(in the rows, 128 means zero)
One turn moves each row of this set onto another row. After a few examples, where does it send each row asked below?
ziv: [147 158 146 121 117 120 144 173 127 131 136 123 138 139 111]
Popob: [141 128 128 120 121  92 122 133  86 107 143 115 110  91 118]
Ruzin: [158 122 112 139 172 136 140 124 114  97 129 102 101 103 113]
pilad: [174 127 137 147 153 131 106 125 107  94 121 103 112  97  99]
mes: [161 125 107 151 174 118 130 123 113 100 129 102 104 114 108]
rided: [130 143 136 141 129 114 113 148 131 145 131 159 136 134 119]
pari: [133 158 134 115 118 129 139 162 124 131 140 128 133 149 118]
zitod: [164 127 109 149 177 124 134 119 115 104 120 108 108 103 105]
lero: [180 129 137 145 149 134  95 121 109 102 125 104 116 106 103]
Tud: [127 146 130 128 128 118 124 154 129 154 139 152 133 137 121]
sumas: [181 128 138 146 154 130 106 126 105 100 116 105 113  93 107]
Vate: [121 137 133 141 128 107 127 165 120 148 131 152 124 131 119]
Loleg: [174 129 135 140 150 138 103 119 101  97 115 105 116 102 103]
nofo: [168 143 133 139 135 117 144 140 137 124 159 114 108  76 114]
Pazat: [128 146 133 128 127 124 124 158 133 154 130 149 135 133 126]
lan: [130 155 132 113 121 126 141 165 124 134 130 127 137 147 125]
zug: [176 129 134 138 152 137 103 130 105  96 118  96 123 102  99]
zep: [181 137 137 136 151 139  97 131 105 104 116  99 119 103 108]
Zozi: [166 135 138 105 129 105 152 122 106 151 121 118 130 107  97]
fune: [137 167 136 117 122 127 144 166 121 124 127 126 135 146 124]
pobef: [136 126 143 133 115 149 148 134 106 142 126 129  88 117 117]
loru: [156 128 104 149 181 121 128 130 111 109 119 106 102 107 114]
Nubo: [156 120 107 154 177 124 125 128 114 106 121 107 109 100 105]
laf: [129 154 132 118 128 122 148 167 133 124 129 124 136 149 119]
favi: [166 140 134 131 129 120 151 137 140 133 159 108 109  84 112]
moruz: [164 134 136 106 134 110 156 124 109 158 123 121 129 121 101]
guso: [135 121 130 118 115  95 121 128  88 120 141 115 108  95 118]
mut: [127 147 135 139 125 117 117 160 134 151 133 149 128 131 125]
Tapos: [135 160 132 117 120 115 140 167 125 129 134 120 136 148 121]
Denu: [176 119 135 128 155 132  99 116 103 108 121 112 123  95 106]
vuva: [129 151 132 136 134 116 121 156 128 151 124 157 132 130 127]
zoso: [164 124 115 150 173 116 128 125 113  99 122 103 108 101 100]
Fel: [136 160 133 124 122 124 148 161 128 116 136 123 135 153 117]
tekug: [165 125 115 149 173 117 133 127 107  98 119 102 104 101 110]
Bol: [134 127 138 137 116 143 153 134 108 136 127 128  85 103 115]
Pirof: [127 142 141 132 126 120 113 158 133 147 125 152 136 132 121]

Tapos turns into Loleg
Zozi turns into guso
moruz turns into Popob
Where do these go?
zug turns into Pirof
lan turns into pilad
Denu turns into Vate
zep turns into rided
Tud turns into tekug
mes turns into fune

